One turning vector, and how many steps it has turned:
The counts run from 0 to 722.
-1.40,+0.47,+1.40,+1.46,-0.28,-0.58,-3.45,+1.17,-1.47,-1.66,+0.71,+1.44,+0.30,-1.00,-0.83,-0.89,+2.13,-0.54,+0.32,+0.28,-0.22,-0.79,-0.85,-0.55,+0.80,-4.97,+0.94,-0.84,-1.02,+0.61,-0.05,+1.29,+1.79,+1.05,+1.24,+2.06,+0.48,-1.44,+1.08,-1.70,+1.87,+3.84,-0.28,-3.35,+4.48,+0.64,-0.24,-1.78,+2.02,+0.97,+1.07,+2.59  223
-0.45,-2.74,-0.40,+2.52,-2.32,-0.96,-2.86,+2.02,+0.06,-1.70,+0.41,+2.63,-1.05,-0.49,-0.25,-0.45,+0.01,-1.00,-0.45,-0.36,-2.56,-2.85,+0.83,-0.20,-1.24,-3.12,+2.37,+0.34,-0.74,-0.62,+1.87,-0.06,-0.47,-0.37,+2.21,+2.64,+1.82,+0.07,+3.57,-2.65,+1.05,+2.27,+1.93,-0.58,+3.60,+0.04,+1.93,-0.66,+0.99,+0.80,-0.96,+1.97  325
-0.43,-3.44,-0.62,+4.48,-2.27,-0.21,+0.19,+1.77,+0.59,-2.11,+2.97,+2.42,-1.06,-2.98,+0.78,-0.22,+2.48,+0.00,+0.26,-1.73,-0.31,+0.44,+1.71,-1.31,+0.00,-1.19,+2.40,+1.37,-1.75,-1.45,+0.61,+1.48,+0.13,-0.39,+2.33,+1.03,+0.50,-1.32,+2.09,-0.97,+0.50,-0.87,+2.23,-1.12,+2.80,-0.70,+0.17,-0.32,+3.41,+1.47,+0.39,-0.21  188
+0.62,-2.52,-0.80,+2.72,-1.28,-0.82,-2.06,+3.21,-0.70,-2.74,+0.11,+0.94,-0.67,-0.70,+0.39,-0.78,+0.83,-2.00,-1.16,+1.25,-0.30,-0.52,+1.65,+1.77,-1.00,-5.10,+1.71,+2.02,-1.80,-1.68,+1.45,-0.61,+0.55,+0.61,+1.19,+1.49,-0.09,-0.25,+1.81,-2.53,+0.81,+1.41,+1.94,-1.94,+0.78,-0.21,+0.49,-0.54,+1.87,-1.05,-0.30,+3.68  319
-2.86,-1.38,+0.21,+1.74,-1.54,+0.09,+0.13,+1.70,-2.19,-4.13,+3.00,+2.39,+0.21,-1.81,-0.35,-0.80,+2.90,+0.17,-0.63,-1.35,+1.31,-0.89,+1.75,-0.24,+0.42,-4.21,+1.74,+1.26,-1.45,-0.01,+2.38,+0.00,+1.12,+0.21,+2.83,-0.19,+0.50,-4.04,+1.88,-0.65,+0.97,+0.04,+0.49,-0.56,+2.29,-0.20,+0.12,-0.95,+1.67,+1.78,+2.43,+0.85  704
-1.34,-1.10,+1.32,+0.90,+0.75,+0.24,-1.94,+1.59,-2.20,-2.76,+0.41,+2.76,+0.91,+0.43,-0.96,-0.15,+1.06,+1.09,-0.16,-1.59,+0.00,-2.58,+0.22,+0.65,+1.89,-3.35,+0.93,-0.96,-0.57,+2.39,+2.01,+0.10,+1.20,-0.67,+1.66,+2.64,+0.07,-1.51,+2.64,-0.82,+1.96,+2.95,+0.07,-0.16,+5.54,+0.31,+1.35,-1.49,+0.52,+0.98,+0.92,+2.00  158
+1.84,-3.73,+1.75,+4.47,+1.09,-0.37,+0.04,+2.02,-0.92,-0.92,+2.85,+2.60,-0.14,-0.79,-0.25,+2.91,+0.66,-0.60,+0.76,-1.82,+1.78,+1.49,+1.24,+0.07,+1.30,-1.34,+1.69,-0.31,-0.24,-0.36,-2.69,+1.42,+1.50,-0.03,+1.03,+2.55,-2.69,-0.89,-0.13,+2.39,-1.93,+1.22,+1.66,+1.75,+1.56,+0.29,-0.73,-0.77,+1.93,+2.76,+1.05,+0.75  102
-1.18,-1.73,+1.14,+0.97,-0.61,+0.84,-1.12,+2.19,-2.47,-1.82,+2.12,+2.12,+0.66,+1.22,-1.03,+1.80,-0.66,-1.00,+0.39,+1.85,-1.68,-1.89,+1.44,-0.60,-2.03,-6.82,+2.22,+2.22,+0.30,-1.10,+1.22,-0.25,+0.91,-0.15,+1.60,+0.07,-0.91,-2.41,+0.44,+0.89,-0.17,+1.87,+0.02,+1.24,+0.60,+0.74,-0.90,-1.44,+0.29,+1.55,+1.47,+3.65  201
+0.29,-3.38,-1.02,+4.25,-2.50,-1.99,-0.67,+2.61,+0.72,-0.39,+0.58,+1.80,-0.13,-2.35,+0.71,+0.01,+3.40,+0.13,-0.24,-2.30,+0.04,-0.77,+2.97,-1.24,-0.74,-1.16,+2.42,-1.01,-1.59,+1.12,-0.67,+2.22,+1.29,-0.65,+1.85,+2.77,+0.02,-0.05,+2.32,-1.64,-1.38,-0.43,+2.17,-0.31,+3.33,-0.91,-0.39,+0.38,+1.55,-0.04,+0.40,-1.35  697
+1.28,-2.04,+0.93,+2.12,-0.40,-2.83,-2.31,+3.17,-1.58,-1.56,-1.37,+0.18,-0.20,-0.60,-0.73,+0.64,-0.62,-2.52,+0.51,-1.65,+0.67,-1.29,+1.30,+0.41,-1.22,-4.32,+2.03,-0.84,-0.13,-2.69,-3.64,+3.51,-0.32,+1.95,+0.96,+1.89,-0.07,-0.98,+0.25,-0.51,-0.59,+2.11,+1.71,-0.59,+1.87,+0.51,-1.17,-0.03,-0.60,+0.51,-0.45,+2.01  449
+0.29,-2.36,-1.04,+2.54,-1.96,-0.46,-0.92,+3.64,-0.68,-1.94,+0.95,+0.98,+0.55,-1.13,+0.81,+1.07,+1.95,-1.39,-0.28,-0.30,+1.30,+1.37,+4.26,-1.39,-0.04,-4.04,+2.84,+1.65,-0.75,-2.46,-2.69,-0.44,+2.81,-0.40,+0.66,+0.47,-2.44,-2.43,+0.33,+0.19,-2.60,-0.86,+1.30,+1.02,+1.32,+0.03,-1.38,+0.58,+1.51,-0.93,+1.20,+0.38  6
+1.98,-4.04,-0.55,+3.97,-0.17,-1.68,+0.94,+4.05,-2.14,-2.64,-1.06,+1.74,+1.18,-0.37,-0.09,+1.40,+1.01,+0.45,+1.34,-1.38,+1.53,+0.06,+3.51,+2.07,+0.63,-3.01,+0.46,+0.56,-1.38,-1.03,-1.91,+2.29,+0.98,-0.89,+1.58,+0.22,-1.44,-0.33,+1.28,+0.55,-0.59,-0.60,+1.61,+1.19,+1.49,-1.59,-0.99,-0.36,+0.45,-0.90,+1.07,+1.63  312
-1.66,-2.10,+1.04,+0.32,+0.28,+1.69,-0.47,+2.47,-2.49,-3.18,+3.43,+3.72,-0.21,+0.20,+0.17,+1.21,+0.33,+1.00,+0.75,-1.96,-1.07,-0.19,+0.88,-0.83,+1.02,-3.35,+2.65,+1.49,-0.65,-0.69,+2.70,-2.14,+0.15,-0.71,+1.52,-0.22,-1.33,-2.60,+1.25,+0.74,+0.43,+0.16,+0.58,-0.54,+4.38,+0.32,+0.60,-0.53,+2.54,+0.54,+0.93,+1.63  468
-1.33,-1.82,+1.45,+1.30,-0.97,-0.52,-2.08,+1.54,-1.86,-1.82,-0.14,+2.41,+0.90,+0.12,-2.27,+0.76,-1.77,-0.35,+1.08,+0.02,-1.08,-3.91,+1.30,+0.29,-1.16,-5.66,+1.46,-1.01,+0.55,+0.83,-0.70,+1.43,+0.78,-0.11,+2.54,+0.76,+1.29,-2.20,+1.80,+0.16,+0.45,+3.02,+0.65,+1.73,+2.10,-0.11,+0.08,-1.96,-1.98,+2.22,+1.54,+2.15  711
+1.52,-3.53,-0.82,+3.20,-0.16,-0.95,-0.87,+3.58,-1.12,-3.80,+0.00,+0.80,-0.57,+0.32,-0.30,+0.29,+1.83,-2.69,-2.18,+0.63,+1.45,-0.20,+2.21,+1.80,-0.67,-3.99,+1.56,+2.11,-1.25,-1.95,+0.68,-0.45,+1.08,-0.25,+1.41,+2.16,-1.00,-0.05,+1.61,-1.24,-0.13,+1.31,+1.89,+0.88,+0.84,+0.04,-0.05,+0.43,+0.83,+0.52,-0.92,+3.98  383
+1.21,-3.57,+1.24,+4.53,-0.16,-1.16,-2.22,+1.41,-0.19,-0.09,+1.36,+1.11,-0.19,-0.48,-0.91,+2.01,-1.45,-1.64,+0.88,+0.20,+0.36,-0.94,+0.67,+0.47,-2.12,-4.38,+1.85,-0.39,-0.11,+0.58,-2.09,+1.77,+1.55,+0.99,+1.53,+2.44,-0.34,-1.38,+0.22,+0.45,-1.71,+3.00,+1.79,+0.78,-1.34,+0.72,-0.27,-2.19,-0.21,+2.37,+1.47,+1.97  374
+0.67,-1.19,-0.16,+1.04,-0.59,-1.10,-2.59,+3.48,-1.61,-1.77,-1.86,+1.23,+1.12,+1.42,-0.86,+0.91,+1.46,-2.09,-1.83,+1.40,-1.03,-1.89,+2.19,-0.77,-1.28,-3.81,+2.05,+0.39,-0.46,-0.11,-0.48,+0.10,+1.83,-1.24,+0.55,+3.75,-2.00,+1.07,+2.15,-0.74,+0.11,+2.32,+1.04,+1.36,+4.75,+0.57,-1.02,+0.89,-0.45,-0.25,-0.92,+2.89  212
+1.40,-3.09,-0.04,+3.71,-1.35,+0.12,-0.88,+3.21,-0.96,-2.65,+0.06,+1.06,+0.57,-1.11,+0.52,+0.96,+0.84,-1.02,+0.47,+1.20,+1.70,+2.11,+3.61,+0.01,+2.04,-3.06,+1.59,+2.30,-1.34,-3.04,-3.34,-0.20,+2.41,-1.37,+1.49,-0.27,-2.25,-0.88,+0.87,+0.42,-1.34,-0.23,+1.27,+1.52,+2.75,-0.33,-0.48,+0.12,+0.99,+0.38,+0.77,+1.72  655
+0.85,-2.74,+0.55,+3.92,-1.91,-0.46,-4.18,+1.53,+1.39,-0.29,+1.60,+1.98,-1.04,-1.50,+1.10,+0.11,+0.05,-0.69,+0.32,-0.19,-1.20,+0.94,+0.78,-1.61,+0.77,-1.91,+2.74,+0.21,-0.70,-1.03,-1.97,-0.41,+0.89,+0.38,+0.76,+3.15,-0.16,+0.07,+1.51,-2.40,-0.34,+2.57,+1.45,-2.23,+3.92,+1.21,+1.13,-0.78,+3.34,+0.11,-0.28,+1.17  664
-1.79,-0.87,+2.56,+1.36,+0.54,+1.24,-2.06,+0.72,-2.50,-2.87,+2.32,+2.51,+0.34,+0.14,-1.31,+0.30,+0.20,-0.14,+0.51,+0.71,+0.21,-1.11,-0.51,+0.58,+1.54,-5.04,+1.01,+0.73,-0.68,-0.04,+0.82,-0.42,+1.37,+0.19,+1.87,+0.52,-0.18,-2.69,+1.24,-0.18,+1.79,+3.65,-0.45,-0.59,+3.32,+0.59,+0.54,-2.51,+1.10,+2.18,+1.53,+3.25  24
+1.79,-3.93,-0.97,+4.50,-0.22,-1.52,+0.73,+3.94,-1.49,-2.05,-0.18,+2.01,-0.13,-0.41,+0.57,+0.72,+3.73,+0.11,+0.02,-1.60,+1.35,+0.43,+2.30,+0.97,+1.16,-1.17,+0.73,+0.88,-2.08,-0.28,+0.47,+1.73,+0.86,-1.48,+0.88,+2.08,-1.73,+1.14,+1.85,-0.32,+0.38,-0.50,+2.02,-0.01,+3.60,-1.19,-0.62,+0.75,+2.51,-0.33,-0.66,+1.48  44
-1.10,-1.61,+0.60,+3.90,-0.13,+0.58,-0.30,+1.04,-0.53,-1.78,+3.35,+2.46,+0.18,-2.60,+0.59,-0.39,+4.47,+0.79,-0.20,-1.66,+1.69,+1.51,+1.15,-0.94,+2.05,-1.71,+1.32,-0.18,-2.11,+1.41,+0.74,+0.40,+2.68,-0.51,+1.75,+1.71,-0.79,-2.07,+1.39,-0.50,+0.65,+0.28,+0.92,-0.96,+3.62,-0.35,+0.06,-1.07,+3.50,+1.38,+1.84,-0.16  360
-0.57,-2.57,+1.18,+2.70,+0.82,+2.04,-1.33,+1.44,-1.54,-2.44,+2.68,+3.54,+0.31,+0.24,-0.81,+1.26,+0.20,+1.10,+0.22,-0.07,+0.09,-0.48,+1.13,+0.88,+2.58,-3.38,+0.72,+0.99,-0.92,+1.84,+2.05,-2.27,+2.33,-1.23,+1.55,+1.34,-1.47,-2.06,+2.06,+0.21,+0.44,+2.30,+0.36,+1.25,+2.67,+0.39,+1.68,-2.30,+1.41,+1.57,+1.80,+2.38  93
+1.51,-2.52,+1.69,+3.67,-0.13,-0.12,-2.21,+1.93,-0.36,+0.95,+2.08,+2.16,+0.30,+0.21,-0.07,+3.29,-0.13,-1.16,+1.71,+0.66,-1.34,+0.68,+0.55,-1.70,-2.02,-3.99,+2.72,+0.12,+0.51,-0.18,-2.23,+1.23,+1.76,+0.39,+0.16,+3.05,-2.16,-0.29,-1.26,+1.64,-2.61,+2.38,+0.84,+0.33,+1.13,+1.29,-1.79,-1.40,+1.99,+1.59,+0.81,+1.17  546
+0.05,-2.31,+0.23,+4.50,-1.75,-1.12,-1.59,+0.90,+0.13,-0.61,+1.53,+2.12,-0.93,-1.81,-0.39,-0.74,+1.68,-1.07,+0.65,+0.61,-1.98,-1.52,-0.67,-0.40,-2.05,-3.66,+1.87,+0.61,-1.37,-0.03,+1.22,+2.58,+0.05,+0.50,+2.40,+2.65,+1.90,-0.13,+2.01,-2.26,+1.45,+2.82,+1.42,-2.19,+1.64,-0.15,-0.18,-2.02,+2.64,+2.20,+0.14,+1.94  52
-0.93,-1.35,-0.33,+2.27,-1.40,+0.78,-1.88,+2.76,-0.57,-1.88,+2.01,+1.81,+0.34,-1.57,+0.82,-0.26,+3.11,+0.56,-0.38,-0.43,+1.21,+2.02,+2.57,-1.61,+2.54,-2.71,+2.24,+0.76,-1.75,-0.39,-0.51,-1.92,+2.84,-0.61,+0.92,+1.51,-1.93,-2.03,+1.78,-1.06,-0.77,+0.09,+0.70,-1.61,+4.31,+0.43,-0.03,-0.01,+3.24,-0.94,+1.80,+0.62  151
-0.20,-1.62,+0.44,+1.51,-0.96,-0.78,-4.71,+2.49,-0.44,-1.52,+0.29,+1.32,-0.58,-0.37,+0.25,-0.45,+0.08,-1.79,-0.10,-0.01,-1.32,-0.30,+0.02,-0.30,+0.43,-3.83,+2.53,+0.20,-0.88,-1.54,-0.78,-0.77,+0.71,+1.58,+0.02,+2.70,-0.20,-0.33,+1.75,-2.85,+0.63,+2.89,+1.12,-3.70,+3.96,+1.23,+0.71,-0.71,+2.27,-1.07,-0.82,+3.04  663
+2.30,-3.57,-0.21,+5.18,-0.40,-1.25,-0.40,+2.93,+0.10,-1.01,+1.34,+1.83,-1.00,-1.29,+0.85,+1.04,+2.86,-1.15,+0.18,-1.64,+0.94,+1.96,+1.74,-0.34,+0.10,-0.95,+2.08,+0.44,-1.62,-1.34,-1.90,+1.76,+1.05,-0.41,+0.75,+3.06,-1.83,+0.77,+0.73,+0.04,-1.19,+0.10,+2.25,-0.72,+2.18,-0.15,-1.01,+0.45,+3.52,+0.43,-0.79,+0.82  43
+0.95,-0.98,+0.48,+1.21,+0.27,+0.14,-2.47,+3.16,-2.14,-1.43,-0.26,+0.68,+0.76,+1.25,-0.86,+1.41,+1.56,-2.41,-0.70,+2.53,-0.79,+0.01,+1.75,-0.46,-1.50,-5.90,+1.98,+1.48,-0.59,-0.74,-0.74,-0.49,+2.30,-0.50,-0.12,+2.60,-2.63,-0.38,+0.00,+0.14,-0.82,+2.79,+0.01,-0.42,+2.23,+0.95,-1.69,-0.80,+1.16,-0.58,+0.50,+4.16  346
